One turn sends every row of this set to another row. A few are shown first. Where does it send the rows asked after them?
lif: [ 0.71 -1.68 -0.38 -0.60  0.70 -1.71  0.38  1.84  0.18  0.27 -2.59  0.09
  4.07 -0.95  2.58  2.90  0.94 -0.03]
bekes: [ 0.62  0.42 -1.43  4.05  0.62 -0.65 -0.01 -0.48 -0.35  1.36 -2.80 -0.14
  0.68  0.11 -0.96 -0.42  0.97 -1.98]
sev: [-0.28 -0.49  0.24 -0.70 -2.82 -1.81 -0.73  0.72  1.23  0.54 -0.81 -0.93
  4.03  0.26 -0.85 -2.61 -2.19 -1.05]
Demez: [ 0.48  2.30  2.18  0.94  0.81 -0.88 -1.82  1.45 -0.52  1.84 -1.72 -2.64
  2.54 -0.29 -0.64  1.33  0.27 -1.40]
Nel: [-0.06 -1.25  0.42  0.79  0.75 -1.18  0.41  0.73 -0.65  0.39 -2.76  0.98
  4.59 -0.65  2.02  2.85  1.15  1.19]
rek: [-0.52 -1.25 -0.38 -0.08 -3.04 -1.58 -1.45  1.03  0.62 -0.08 -0.78 -1.47
  3.90  0.30 -0.74 -2.63 -2.18 -0.04]
bot: [ 0.33 -1.41  0.22 -0.10  0.37 -2.22  1.34  1.42  0.33 -0.48 -3.17  0.77
  3.86 -1.41  2.53  2.38  0.48  0.45]
pudav: [-2.71  0.70  0.60 -0.10 -1.26 -3.56  0.02  1.36  0.52 -0.86 -1.16 -0.14
  0.68 -0.80 -1.47  2.13  0.16 -0.73]
vut: [-0.30 -0.65  0.09 -0.58 -2.96 -1.67 -1.28  0.54  0.74 -0.10 -0.43 -0.97
  4.31  0.46 -1.31 -2.19 -2.06  0.04]
sek: [ 0.26 -1.02 -0.20  0.11  0.48 -1.50  0.97  1.83 -0.21 -0.10 -3.16  0.75
  4.46 -1.83  2.15  2.57  0.36  0.96]
toba: [-0.03 -0.86  0.34 -0.34  0.59 -1.72  0.59  0.83  0.23  0.22 -2.81  0.33
  3.71 -1.61  2.63  3.11  1.04  0.65]
Pebu: [-0.35  0.74 -1.51  4.98  0.32 -0.43  0.04  0.37  0.46  1.28 -2.06 -0.11
  1.14 -0.47 -0.68 -0.37  0.90 -1.76]
zupe: [ 0.42 -1.31  0.24 -0.17  0.24 -2.45  0.74  1.38 -0.07 -0.09 -2.47  0.83
  4.17 -1.30  2.00  3.12  0.93  0.94]
ralot: [ 0.12  1.45  1.86  0.13  1.45 -1.23 -2.18  1.08 -1.14  1.61 -1.24 -2.79
  2.20  0.86 -0.56  0.89  0.63 -0.34]
nedun: [ 0.19 -1.30 -0.01  0.27 -2.80 -1.13 -1.13  0.80  0.95 -0.45 -0.63 -1.64
  4.59 -0.01 -0.82 -2.62 -1.90 -0.65]
tenib: [-0.35  0.64 -1.59  4.64  0.45 -0.67 -0.31 -0.11 -0.19  1.42 -2.23 -0.22
  0.51  0.18 -1.15 -0.30  0.59 -0.82]
Vab: [-0.10  0.88 -1.37  4.06  0.75  0.16 -0.08 -0.73  0.02  1.44 -2.52 -0.30
  0.68  0.24 -0.94 -0.08  0.85 -1.26]
Bizut: [-0.33 -2.23 -0.03 -0.60 -3.49 -2.05 -1.11  0.36  0.73  0.30 -0.58 -0.98
  3.88  0.60 -0.83 -1.71 -1.21  0.45]
bibas: [ 0.15 -0.69  0.72 -0.29  0.79 -2.12  1.10  1.34 -0.58  0.16 -2.37  0.84
  3.88 -0.65  2.32  3.17  0.37  0.54]
lon: [ 0.03  1.00 -1.81  3.69  0.18  0.47 -0.66 -0.19 -0.50  1.21 -2.04 -0.54
  0.08 -0.19 -0.85  0.00  0.57 -1.66]
Les: [ 0.22  0.78 -1.81  3.73 -0.22 -0.74  0.45 -0.49  0.39  1.50 -2.62 -0.20
  0.12  0.06 -1.08 -0.31  1.26 -1.31]
gaki: [-0.31 -1.06  0.47 -0.46 -1.84 -1.16 -1.61  1.14  1.63 -0.39  0.00 -1.52
  3.72 -0.03 -0.81 -2.54 -2.07 -0.37]
pinak: [ 0.24 -1.40  0.02 -0.44  0.64 -1.59  0.26  1.26  0.17 -0.08 -2.89  0.40
  3.65 -1.03  2.32  3.22  0.84  1.15]
fonu: [-0.66 -0.85  0.03 -0.45 -3.03 -1.80 -1.09  0.88  0.42 -0.19 -0.05 -1.27
  4.62 -0.02 -0.85 -2.30 -1.51 -0.33]
devuv: [-0.68 -1.50  0.70  0.11 -3.26 -1.70 -1.18  1.39  1.06 -0.05 -0.03 -1.61
  3.59 -0.04 -0.79 -2.07 -1.87 -0.03]
Fon: [-0.28  0.88 -2.06  3.79 -0.54  0.23 -0.12 -0.75 -0.33  1.62 -2.58  0.09
  0.51 -0.41 -0.94 -0.92  0.05 -0.39]
tipuz: [-0.97  1.38 -1.74  2.04 -0.64 -0.89 -0.54  1.86 -0.26 -0.91  0.05 -3.19
  2.58 -1.17  0.94  1.40 -2.37  0.82]
sipa: [-0.55  0.40 -1.74  4.24  0.42 -0.59 -0.17 -0.32 -0.43  1.86 -2.17 -0.87
  0.40 -0.03 -0.96 -0.47  0.46 -1.50]
riris: [-0.91  1.04 -1.56  1.12 -0.81 -0.64  0.67  2.46  0.32 -0.28 -0.24 -3.83
  2.16 -0.84  0.51  1.02 -2.57 -0.24]
kopa: [ 0.30 -0.99  0.07 -0.04  1.11 -2.81  0.57  1.86  0.17 -0.43 -2.16  0.69
  3.36 -0.92  2.96  2.54  0.15  0.59]
Davak: [ 0.32  1.00 -1.58  3.93  0.98 -0.76 -0.81 -0.36  0.08  0.92 -1.63  0.22
  0.42 -0.22 -1.30  0.12  0.52 -2.10]
gub: [-2.35  0.77  0.51  0.13 -1.52 -3.60  0.05  2.71  0.13 -1.04 -1.33 -0.51
  1.45 -0.15 -0.56  2.15  0.94 -1.74]
Tasug: [-0.29 -1.52  0.31  0.14 -2.85 -1.50 -1.54  0.70  0.76  0.24 -0.96 -1.68
  4.79  0.99 -0.89 -2.12 -1.67 -0.69]

Vab goes to rek
devuv goes to bibas
And these:
vut goes to pinak
nedun goes to bot
sev goes to lif
Fon goes to Bizut
ralot goes to tipuz
fonu goes to toba
gaki goes to kopa
riris goes to gub
sek goes to Les

One turn sends every row of this set to another row. A few are shown first. Where does it send the rows asked after them?
P: [ 2.28  0.08 -0.10  2.09  1.36  0.10  0.08 -3.09 -0.60 -1.04  1.79 -1.56
  1.15]
J: [ 0.99  0.04  0.01  3.01  2.44 -0.64 -0.13  0.47 -2.22 -0.14  1.62 -2.01
 -2.55]
S: [ 0.36  0.13  1.80 -2.13  0.79 -1.68 -0.79  0.45 -0.08 -1.09  2.69  1.53
 -1.34]
X: [ 1.72  0.99  0.65  2.15  0.99  0.68  1.37 -2.33  0.15 -0.40  3.02 -0.35
  0.74]
W: [ 1.41 -0.74 -1.03  1.21 -0.08  0.83  2.14  1.27 -1.18  2.30  1.66 -0.57
 -0.31]
Y: [-0.80 -0.08  0.27 -2.84  1.04  0.19 -0.03  0.63 -0.78 -0.22  0.85 -1.14
  1.06]
K: [ 2.45 -0.02  0.79 -1.14  3.32  0.27 -0.61  1.32  0.71  0.29  1.90 -2.66
  0.51]
F: [ 2.97 -0.33  0.65  2.48  0.26 -0.62  0.49 -2.64 -0.27 -0.19  2.10  0.66
  1.02]
E: [ 3.64 -1.57 -1.76  0.16  0.22 -1.41 -0.06 -0.34 -0.90 -0.32  2.62 -0.24
 -2.59]
A: [ 3.02  0.06  2.48 -0.18  2.50 -0.69 -0.30  1.87  1.22  1.19  2.74  0.19
 -0.40]
U: [ 0.64 -0.06  0.82 -1.43 -2.08 -0.16 -0.36 -0.70 -0.25  0.54  1.45 -0.24
 -3.25]
L: [ 3.64 -1.42  1.54  0.16  2.57 -1.58 -1.64  1.17 -0.28  0.88  0.47 -1.11
  0.92]
H: [-0.71  0.09  0.66 -0.49 -1.26  0.91 -0.16 -0.37 -1.30  1.14 -0.30 -2.19
 -1.70]
V: [-0.28 -0.93  2.22 -0.25  1.51 -2.30 -1.82  0.45 -2.19 -0.52 -0.26  0.08
  0.31]
N: [ 0.26 -0.36  1.68  0.58 -0.98 -1.18 -1.71 -0.96 -1.76  0.15 -0.22 -1.13
 -3.22]

V goes to Y
H goes to U
And these:
A goes to L
X goes to F
E goes to J

One turn sends every row of this set to another row. A few are shown first. Where does it send the rows asked after them?
zugu: [ 0.22 -0.30 -4.34  0.82 -0.42 -1.48  0.77  2.40  1.07 -0.70 -2.35  0.44
 -0.18  0.89 -0.42 -0.19 -0.05  2.19 -2.89 -2.88  0.79  0.27 -2.14]
fotes: [-2.86  0.33 -2.96  0.16 -1.16  0.13  2.18 -0.36  1.77  1.31 -0.15  0.97
  0.53  0.44 -1.55  0.47 -0.07 -1.31 -1.69  0.02  0.16  1.79 -2.86]
mebe: [ 1.68 -1.31 -3.17  0.00 -1.25 -0.19  1.02 -2.80 -0.63 -0.11 -2.16 -0.98
 -0.43 -1.19 -1.38  1.14 -3.23 -0.09 -1.54 -2.94  1.19  1.44 -3.63]
sofed: [ 2.72  0.83 -2.66 -0.50 -2.84 -1.68 -0.94 -1.52  0.68 -1.05 -0.11  0.32
 -1.82  0.65  2.00  0.06 -0.73 -0.87 -3.28 -1.11  1.54  0.14 -5.30]
Tep: [ 1.89  5.49 -1.47 -0.49 -1.53 -0.31  0.36  0.15  2.16  0.14  0.57  0.35
  0.66 -1.83 -1.10  0.38 -0.02 -0.98 -2.28 -2.05  0.04  0.63 -2.26]
naz: [ 1.79 -0.51 -5.75 -0.40 -1.47  0.90 -1.68  0.67  1.46 -0.24 -1.25 -0.30
 -0.20 -0.47 -1.37  2.00 -0.30 -1.59 -2.90  0.48  0.23 -0.55 -5.77]
Lazo: [ 1.75  3.76 -3.73 -1.09 -1.26 -0.40  0.96 -0.24  1.27 -2.69  0.49  2.03
  0.85 -0.64 -1.00  1.03 -3.77 -0.96 -1.48 -1.74 -0.11  1.18 -3.46]
pazu: [-0.31  1.33 -4.25  0.17 -0.70  0.03  0.26 -0.03  1.62  4.55 -0.87  0.21
 -0.82 -0.82 -1.47  0.22 -1.12  0.63 -2.12 -0.51  0.22  2.58 -2.58]
Fim: [ 2.05 -1.67 -4.36  0.83 -2.85  0.59  0.11 -1.35 -0.65  0.88  0.96  0.00
 -1.84  0.38 -1.32  2.39 -1.14  2.21 -0.69 -2.20  0.16  0.67 -3.47]
kozig: [ 2.06  0.87 -4.01 -0.10  1.16 -1.78 -0.94  0.58  3.07  0.16 -2.34 -1.80
 -0.12 -2.56 -0.29  0.09 -1.14 -0.19 -3.01 -1.61  1.02 -1.64 -3.07]
Zoror: [-0.07 -2.47 -4.05 -0.12 -1.82 -0.08  0.47 -0.20  1.56 -1.40  0.53  1.75
  2.84 -1.23 -0.32  0.65 -1.96 -1.07 -1.96 -3.97  0.30  1.33 -2.64]
zagid: [ 0.69 -0.27 -4.24 -0.07  0.56 -0.82  0.19 -0.97  3.60  0.41  1.06  0.60
  0.21  0.75 -0.08 -0.81 -0.12 -0.83 -2.80 -3.48  3.59  1.94 -3.60]
votag: [ 2.88  1.30 -0.37  1.21 -1.06  0.16  0.29  0.35  1.83 -2.29  0.30  1.07
  0.96 -2.29 -1.89  1.08 -2.37 -1.29 -2.64 -3.27 -0.09  0.72 -2.13]
Vela: [ 1.73  0.28 -2.76  0.37 -0.81 -0.36  0.66  0.11  1.64  2.05  0.46  0.96
  1.55 -1.16 -0.98 -0.22 -1.78 -1.58 -3.98 -0.57 -0.65  2.39 -6.64]
lasun: [ 0.10 -1.27 -4.63 -0.50 -0.78 -0.54 -2.10 -0.18  2.88  1.34  0.77  0.10
 -0.21  0.80  1.38  1.60  0.76 -0.50 -0.36 -0.81 -1.54 -0.95 -2.53]
Diz: [-0.84 -0.32 -2.51 -0.04 -3.08 -0.86  0.85  2.14  3.10  0.61 -0.02 -1.14
 -1.91 -3.35 -0.11  0.12 -1.55 -0.01 -2.18 -2.29 -1.29  1.17 -1.54]
vorug: [ 2.86 -0.49 -3.44  1.34 -1.73 -0.16  0.98  0.51  3.82 -0.74  0.50  2.35
  0.65  0.52 -0.28  0.77  0.67 -0.03 -1.54 -2.45 -2.43  1.01 -1.04]
temet: [ 1.70  3.40 -4.21  0.46 -0.91 -0.63  0.98  1.86  3.99 -0.47  0.08  2.07
  0.88 -0.98  0.41  1.06  0.03  1.65 -1.17 -2.79 -0.14  0.46 -1.54]
solu: [ 1.43  1.23 -3.70 -2.22  0.53 -0.69 -0.03 -3.15  1.94 -0.20  1.65 -0.07
  0.34 -0.61 -2.63  1.46  1.07 -0.34 -2.04  0.32 -0.54  1.46 -3.59]
sim: [ 0.61 -2.54 -3.17 -2.33 -0.47  1.26  0.00 -0.55  1.18 -0.83 -0.36 -1.09
  1.61 -2.44 -0.38 -0.66 -1.49 -1.46 -3.01 -0.98  0.79 -0.77 -4.08]
Lenef: [ 0.43 -3.31 -3.98 -0.17 -1.38 -0.40  0.21  0.64  1.43  1.40  1.09 -0.94
  1.93  0.20 -0.26  0.41 -0.92 -1.93 -1.61  0.47 -0.05  0.29 -3.58]
korun: [ 1.15  1.11 -3.71  0.49 -0.93 -1.21  1.39  1.54  1.46  0.39  3.67  0.60
 -0.54 -1.33 -0.48  1.89  1.88  1.41 -0.02 -1.64  0.48  0.76 -2.02]
fupit: [ 3.58  1.70 -3.11 -3.34 -1.38  0.79  0.54 -0.71  1.39 -0.40  1.94 -1.41
  0.06 -1.10 -2.37 -0.02 -0.68 -1.44 -1.45 -1.00  1.73  0.62 -5.01]
loz: [ 1.28 -2.81 -3.74 -0.06 -1.39 -0.12 -1.18  0.44  1.50 -2.76  0.74  0.87
  0.39  0.03 -0.23  1.40 -2.35 -1.33 -1.62 -0.72 -0.03  3.01 -2.67]
degef: [ 2.23  0.50 -3.24  2.34 -3.31 -0.47  0.62 -2.02  3.12  0.48 -0.35  0.36
 -1.66  0.17  1.14  0.47 -0.89 -1.90 -4.19 -1.54  0.43  0.43 -2.41]
Fiki: [ 2.04  0.05 -2.72 -1.94 -4.01 -0.10 -0.60 -0.71  1.16 -0.51 -1.52  1.58
 -1.28 -1.21  1.27 -0.12 -1.62  1.24 -0.12 -1.40 -1.27  0.52 -1.32]
Mibig: [ 1.80  0.66 -2.95 -0.60 -1.22  0.20  0.18  0.55  1.58 -0.63  1.67  0.27
 -2.17 -1.24  0.51  0.82  0.85  2.98 -0.18 -1.84 -2.41  1.12 -1.07]
vege: [ 2.13  2.80 -3.89 -2.66 -1.71 -0.38  0.43 -0.43  0.33  1.56  1.69  0.12
 -2.68 -1.45 -2.04  0.18 -0.63  1.88 -2.24 -3.17  0.69  1.57 -3.52]
sefib: [ 2.03  1.13 -2.66 -0.93 -1.23  0.03  0.19 -2.01  0.35 -1.11  0.25 -1.27
 -3.87 -2.49 -1.06 -0.17 -1.98 -0.10 -2.53 -2.39  1.32  2.24 -4.45]
tur: [-0.16  1.62 -4.21 -2.04  0.37  2.10 -2.04  0.99  2.39  0.59  2.16  0.17
  0.58 -0.71 -0.54 -0.04 -0.24 -0.70 -0.68 -0.81  0.43 -1.48 -3.46]
Bori: [ 1.54  1.35 -3.69 -1.19 -1.08 -0.01  1.92 -0.40  2.98 -0.02  0.59  0.73
 -4.81 -1.63  0.30  0.36 -0.78 -1.16 -2.08 -0.36 -0.07 -1.37 -3.36]
lakid: [ 1.14  0.15 -3.09 -0.76 -0.84 -0.21  1.40  0.52  1.21  0.68  0.23 -1.51
  2.09 -0.90  0.03  0.45 -0.26 -1.88 -1.87 -6.15 -0.07  0.26 -3.02]
Rom: [ 2.38  1.93 -4.07 -0.10  1.41 -1.85  1.30  1.85  2.02  0.33 -1.72 -0.58
 -0.72 -2.28 -0.05  1.42 -1.75  0.30 -0.43 -2.99 -2.00 -0.06 -3.73]
butus: [ 4.83  1.22 -5.58 -0.17 -1.15 -0.24  0.96 -0.44  1.20  0.09 -0.24 -0.61
 -0.02 -1.80 -0.02  0.41 -1.01  0.73 -2.24  1.81 -0.18  1.29 -3.51]
Pazi: [ 0.38 -2.05 -1.97  0.07  0.59 -0.49  0.26 -1.04 -1.00 -0.78  0.87  0.27
 -1.43 -0.70  0.54  2.75 -0.42  0.48 -1.41 -2.72  0.63  2.28 -4.24]
dek: [ 1.36  0.77 -0.55 -0.27 -1.21  0.17  1.45  0.30  1.96  1.59 -0.46 -0.68
 -2.95 -1.06 -1.18  1.16 -3.25  2.47 -1.99 -2.00 -0.11  0.29 -3.83]
Zezol: [ 0.48  1.73 -3.39  2.62  0.41 -0.61  0.62  0.44  1.25  0.20  1.35  2.93
  0.25 -0.18 -0.02 -1.15 -0.28 -1.45 -2.68 -2.78  0.48 -0.42 -1.66]
ladu: [ 0.46  0.62 -2.80 -0.54 -2.54  0.06  0.30  2.09  2.06  0.12  1.16 -1.06
  0.18  0.12 -0.29 -0.04  1.12 -0.52  1.48 -0.84 -0.78 -1.52 -4.45]
gifi: [ 1.87  2.12 -3.10 -1.55 -1.75  1.63  1.16  0.10  1.99 -1.43  1.15 -1.71
 -0.05 -2.41 -0.34 -1.01 -3.01  0.37 -0.45 -2.60  1.53  0.64 -5.48]

fotes goes to Rom
fupit goes to Zoror
And these:
pazu goes to kozig
vorug goes to vege
Fim goes to tur
Pazi goes to ladu
korun goes to gifi
lasun goes to Tep
zagid goes to Diz
Bori goes to Vela
naz goes to Zezol
lakid goes to Fiki
sefib goes to Lenef

